Here are some points, one per row:
44 & -6 & 7 & -52 & 36 & -2 & 62 & -20 & -2 & 42 & 14 & 49 & 26 & 7 & 26 & 25 & -39 & 11 & -10 & 41 & 9 & -22 & 0 & -2 \\
27 & 4 & -13 & -12 & -28 & -19 & 1 & 4 & -20 & 3 & -25 & 0 & -24 & 12 & -20 & 43 & 25 & -21 & -16 & 26 & 59 & 38 & -15 & -15 \\
29 & 22 & -9 & 21 & -25 & -1 & 17 & -23 & -33 & 29 & -18 & -29 & -44 & -5 & -6 & 6 & -47 & -9 & 6 & -41 & 59 & -43 & 24 & 80 \\
48 & 49 & -14 & -57 & -15 & 41 & -29 & 11 & -6 & 25 & 10 & 13 & -6 & 2 & -1 & 16 & 32 & 15 & -15 & 25 & -73 & -27 & 7 & -17 \\
7 & -5 & -20 & 41 & 24 & 38 & 26 & -32 & -23 & 20 & -46 & 5 & -25 & -29 & -44 & 0 & -6 & 56 & -51 & -18 & -36 & 0 & -14 & -22 \\
6 & -75 & 37 & -21 & -16 & -27 & 19 & -36 & 26 & -23 & -6 & -19 & 48 & -3 & 65 & 15 & 30 & -20 & 45 & -12 & -81 & -25 & 0 & -17 \\
-94 & 23 & -31 & 43 & 12 & 24 & -15 & 19 & 42 & -42 & -29 & -15 & 2 & 53 & -19 & 39 & 2 & 37 & 16 & -9 & -31 & -2 & 12 & -42 \\
9 & 36 & -26 & -1 & 6 & -47 & 34 & -62 & -10 & -37 & 14 & -24 & 18 & -34 & 18 & -38 & 49 & 14 & 53 & 12 & -6 & 58 & -28 & 22 \\
30 & -13 & -28 & 35 & 22 & 8 & 37 & 74 & 19 & 17 & -50 & -12 & -11 & -31 & -14 & 45 & 8 & -21 & -21 & 22 & 1 & 19 & -20 & 21 \\
30 & 5 & -6 & 32 & 42 & -44 & -25 & 18 & -23 & 20 & 3 & 9 & 45 & 36 & -21 & -16 & 20 & 36 & -2 & -14 & 18 & -41 & 4 & -36 \\
-4 & 19 & -35 & 0 & 40 & 40 & -33 & 8 & -3 & 6 & -43 & -17 & -19 & -10 & -2 & -37 & -61 & -68 & 50 & -17 & 14 & -1 & 26 & -36 \\
11 & -21 & 9 & 33 & -26 & 76 & -18 & -5 & 26 & 7 & -60 & 5 & 13 & 5 & 28 & -36 & -19 & -15 & 12 & 14 & -26 & -18 & -45 & 32 \\
-11 & -15 & 0 & -12 & 17 & -19 & -26 & 4 & -25 & 27 & 12 & 10 & -14 & 13 & -37 & -58 & 14 & -55 & -48 & 22 & -2 & 15 & -85 & -22 \\
-26 & 9 & 3 & 34 & -12 & -21 & -4 & -14 & 8 & -9 & 16 & 27 & 43 & -78 & -17 & 6 & -37 & 55 & -66 & -23 & -54 & 12 & 27 & -18 \\
8 & -5 & 42 & 3 & 10 & -47 & 13 & 21 & 3 & -4 & 15 & 12 & -19 & -7 & -14 & 41 & -21 & 17 & -48 & 48 & -54 & -22 & 4 & -18 \\
-4 & -11 & -15 & -17 & -26 & -33 & 9 & -10 & -29 & -86 & -44 & -24 & 42 & -64 & 5 & 13 & 18 & -44 & -47 & -19 & 27 & 3 & -9 & 68 \\
32 & 70 & 49 & 43 & -63 & -6 & 16 & 50 & 29 & 3 & -8 & 24 & -32 & 28 & 37 & -104 & -14 & -13 & -57 & -1 & 10 & -25 & 1 & 11 \\
64 & -23 & 25 & -12 & 27 & 12 & -17 & 11 & -26 & -51 & -18 & -40 & -7 & 31 & 36 & 27 & -16 & -2 & -4 & 43 & 11 & 5 & -4 & 34 \\
-57 & -14 & 31 & 6 & 26 & 37 & 15 & 36 & 1 & -43 & 24 & 48 & -83 & -14 & 5 & -50 & 8 & 27 & 30 & -2 & -16 & -19 & -55 & -1 \\
28 & 34 & -12 & 52 & 39 & -23 & -14 & 79 & 16 & -51 & 81 & 9 & 27 & -53 & -49 & -23 & -20 & -39 & 24 & -4 & -32 & 22 & 11 & 15 \\
9 & 8 & 5 & 25 & 31 & 1 & -6 & -23 & -36 & -30 & -14 & -56 & -59 & 30 & -28 & -35 & 12 & -7 & 24 & 9 & -5 & 27 & 22 & 13 \\
60 & -3 & -32 & -21 & -16 & 21 & 44 & 12 & 54 & -14 & 8 & -3 & 6 & -9 & -11 & -4 & 21 & -18 & 1 & -51 & -4 & 6 & -39 & -49 \\
-45 & 14 & 43 & -1 & -34 & -80 & 58 & -46 & 19 & 5 & -89 & -2 & 3 & -14 & -23 & -24 & 2 & -14 & 35 & -21 & 11 & 45 & -5 & -7 \\
10 & -7 & 27 & 6 & 16 & -11 & 34 & -3 & 21 & 14 & 5 & -36 & -16 & -9 & -15 & -14 & -42 & 47 & -13 & 24 & 17 & 18 & 91 & 4 \\
-28 & -26 & -52 & -76 & -31 & -20 & -22 & 13 & -25 & 75 & 43 & 24 & 14 & -16 & 47 & 8 & -25 & 81 & -14 & -6 & 39 & 27 & -64 & 14 \\
19 & -5 & 25 & -6 & -25 & 2 & -2 & 0 & -83 & -31 & 31 & 58 & 15 & -7 & -16 & 10 & 12 & 52 & 14 & -38 & -11 & 33 & 12 & -25 \\
-8 & -6 & -14 & -6 & 8 & 77 & 21 & 14 & -15 & 33 & 19 & 8 & 25 & -56 & -50 & -5 & 83 & -26 & -3 & -9 & -22 & -17 & 39 & 73 \\
7 & -6 & -21 & -44 & 90 & -23 & -63 & -19 & -1 & 8 & -71 & 28 & -47 & -2 & 14 & 13 & 7 & 33 & 41 & -8 & -8 & -31 & -1 & 0 \\
30 & 56 & -16 & -26 & 23 & 15 & -8 & -58 & 23 & -47 & 3 & 52 & 18 & 9 & 69 & -14 & -27 & 39 & -16 & -39 & 19 & -13 & 26 & 1 \\
-30 & -41 & 23 & 15 & 27 & -38 & 1 & -16 & 25 & 2 & 17 & 33 & 37 & -33 & 37 & 17 & -17 & -29 & 3 & 32 & 58 & -33 & 31 & -29 \\
23 & -24 & -22 & 35 & 9 & -30 & 6 & -4 & 1 & -17 & -40 & 13 & -22 & -19 & 23 & 33 & -26 & 14 & 12 & 35 & 5 & 82 & 28 & -2 \\
-4 & 28 & 28 & 4 & 12 & -13 & 31 & 25 & 53 & 14 & -11 & -13 & -73 & -65 & 17 & -4 & 32 & 12 & 29 & -64 & -45 & -64 & -14 & 31 \\
-12 & 39 & -8 & -10 & -14 & 43 & 55 & 22 & -4 & -48 & 12 & 28 & 26 & 22 & 24 & 5 & 12 & -11 & -25 & 42 & 27 & -16 & -59 & 3 \\
5 & -43 & -79 & 1 & -5 & -3 & -45 & -35 & 46 & 29 & 49 & -25 & -33 & -19 & -28 & 11 & -68 & -48 & -41 & -48 & -2 & -17 & -14 & 36 \\
-25 & -30 & 26 & -9 & 22 & 38 & -7 & 24 & -61 & -10 & -38 & -37 & 22 & -22 & 52 & -6 & 7 & -14 & -31 & -12 & 30 & -50 & 11 & -53 \\
-66 & 56 & -4 & -94 & -13 & -9 & 5 & -20 & -9 & -21 & 21 & 6 & 8 & 55 & -3 & 68 & 4 & -25 & 11 & -37 & -13 & 14 & 35 & 31 \\
12 & -79 & -15 & 14 & -75 & -44 & -26 & 13 & 13 & 6 & -7 & 19 & 30 & 40 & -47 & 18 & -17 & 13 & 20 & -32 & -38 & -25 & -20 & 6 \\
-33 & -49 & -1 & -6 & 12 & 16 & 32 & -37 & 2 & 13 & 12 & -23 & -5 & 15 & -16 & -53 & 77 & 36 & -26 & 11 & 24 & 7 & 21 & 21 \\
28 & -58 & 7 & -6 & -10 & 28 & -48 & -29 & -50 & -60 & -9 & 47 & -4 & -10 & -37 & 4 & 22 & 19 & 27 & 1 & 39 & -35 & 35 & -5 \\
-10 & -24 & 33 & -22 & 4 & 11 & 12 & -38 & -20 & 39 & 33 & -12 & 23 & -9 & 2 & -58 & -29 & -41 & -19 & 4 & -41 & -27 & -15 & -37 \\
-38 & -38 & -97 & 22 & 52 & 21 & 57 & -32 & -12 & 23 & 36 & 11 & 15 & 59 & 17 & -18 & 18 & -5 & 3 & 18 & -20 & 8 & -53 & -16 \\
38 & -32 & 3 & 48 & -49 & 21 & 24 & -15 & 27 & -5 & 2 & 29 & -33 & 67 & -4 & 14 & 16 & -37 & -24 & 43 & -38 & 4 & 46 & -21 \\
-8 & 46 & 11 & -43 & -43 & 40 & -25 & -2 & 33 & -19 & -38 & -35 & 26 & 42 & -35 & -4 & 4 & 18 & -18 & -17 & -13 & -13 & -28 & -32 \\
-18 & -23 & -36 & -27 & -59 & -12 & -28 & 16 & -6 & 27 & -9 & 24 & -13 & -1 & 17 & -37 & 24 & 46 & 58 & 95 & 13 & 9 & 85 & 59 \\
12 & 34 & -4 & 19 & 35 & 9 & 79 & 1 & 57 & 14 & 40 & -10 & 11 & 28 & -30 & 0 & -14 & -9 & 10 & -35 & 50 & -18 & -20 & -18 \\
41 & -3 & 18 & -32 & -25 & -43 & -24 & -1 & 51 & 8 & 33 & -84 & -29 & -5 & 32 & -12 & 49 & 50 & 1 & 28 & 32 & 22 & -9 & -10 \\
-66 & -4 & 17 & -27 & 24 & -3 & -16 & 40 & 17 & -18 & 32 & -25 & 27 & 36 & -24 & -13 & -41 & -31 & -39 & 15 & -27 & -20 & 4 & 40 \\
18 & -4 & -14 & -53 & -13 & 16 & -1 & 54 & 13 & 23 & -55 & -5 & 61 & -18 & 7 & 26 & -13 & -1 & 46 & -7 & 22 & 50 & 6 & -3 \\
36 & 56 & 72 & 0 & 20 & 13 & 27 & 11 & -22 & 66 & -2 & -4 & 43 & -2 & -68 & 10 & -35 & -31 & 15 & 20 & -13 & -24 & -5 & 34 \\
-5 & 4 & 7 & -44 & 37 & -18 & -52 & 14 & 25 & 33 & 3 & 34 & -6 & -5 & 0 & -24 & 48 & -67 & -24 & 5 & -32 & 46 & 2 & -37 \\
17 & 59 & 47 & 42 & 15 & 17 & -60 & -65 & -37 & -8 & 18 & -50 & -3 & -26 & 35 & -11 & -19 & -32 & 15 & 15 & 6 & 79 & -6 & 51 \\
These points spread out most along one direction. Take the direction at right angles to it along which they spread out most. Go by this last direction. Where along it does each point below lie, from 0 to 99? The average is 50, and the first point in the table lies past the average. One standard deviation of the points above along it is 16.
-11 & 32 & 28 & 58 & -14 & -2 & -69 & -68 & 3 & 23 & -26 & -22 & 13 & -12 & -35 & 19 & 11 & 61 & 8 & 31 & 26 & 15 & -17 & -9 \\ ~ 42
13 & 20 & -10 & -16 & -54 & 18 & 38 & -27 & -50 & 13 & 2 & 29 & -56 & -9 & -35 & 26 & -51 & -14 & 49 & 7 & -9 & 27 & -12 & -47 \\ ~ 50
16 & -59 & 44 & -15 & 15 & 43 & 3 & 35 & 48 & 4 & 12 & -13 & 21 & 31 & -10 & -18 & -13 & -3 & -36 & -75 & 51 & 66 & 31 & -25 \\ ~ 51
-9 & -8 & -26 & -11 & -65 & 22 & 6 & 7 & -56 & -20 & 35 & -127 & 0 & -4 & 14 & 13 & -13 & 20 & 27 & 14 & 8 & -21 & 28 & -29 \\ ~ 48
22 & -4 & 13 & 68 & -4 & -32 & -35 & -17 & 0 & 18 & 29 & 37 & 0 & 66 & 37 & 47 & 48 & -12 & 19 & -48 & 18 & 3 & -33 & 54 \\ ~ 51
-30 & -19 & 42 & 27 & -16 & 26 & 4 & 22 & -9 & 8 & 25 & 34 & -62 & -55 & 12 & -10 & -17 & -35 & -9 & -39 & 11 & 39 & 28 & -22 \\ ~ 36
-31 & 13 & -16 & 39 & -1 & -28 & 14 & 24 & -38 & 48 & 30 & 5 & 0 & 43 & 79 & 55 & 45 & -33 & -2 & -57 & 1 & -35 & 42 & -59 \\ ~ 67
-14 & -1 & -5 & -18 & -4 & 28 & -27 & -20 & 91 & -41 & 57 & 2 & -18 & -14 & -25 & 48 & 3 & 12 & 33 & 76 & 43 & -58 & -34 & -23 \\ ~ 64
-77 & 20 & 19 & 15 & -28 & -37 & -28 & 2 & -19 & 1 & -10 & 32 & 30 & -24 & 0 & 41 & 21 & -20 & 12 & 28 & 51 & -2 & -24 & -4 \\ ~ 56
-18 & 26 & -71 & 33 & 9 & 29 & -22 & 9 & 25 & 36 & -7 & 29 & 38 & -5 & 49 & -21 & -4 & -4 & -20 & 2 & -39 & 21 & 34 & 4 \\ ~ 57
21 & 32 & -42 & -29 & 11 & -66 & 2 & -15 & -18 & -53 & -13 & -3 & -33 & 6 & -26 & -12 & 34 & -6 & -48 & 6 & 25 & -33 & 40 & -4 \\ ~ 45
-5 & -17 & -1 & 14 & -5 & -46 & -26 & 29 & -19 & 5 & -15 & -8 & 43 & 33 & -5 & -56 & -33 & 12 & 73 & -8 & -16 & -47 & -35 & -7 \\ ~ 57
-19 & -15 & 55 & 1 & 41 & 16 & 16 & 75 & -25 & 3 & 4 & -22 & -23 & 30 & 10 & 55 & -33 & 46 & -27 & -5 & -30 & 26 & -32 & 61 \\ ~ 48
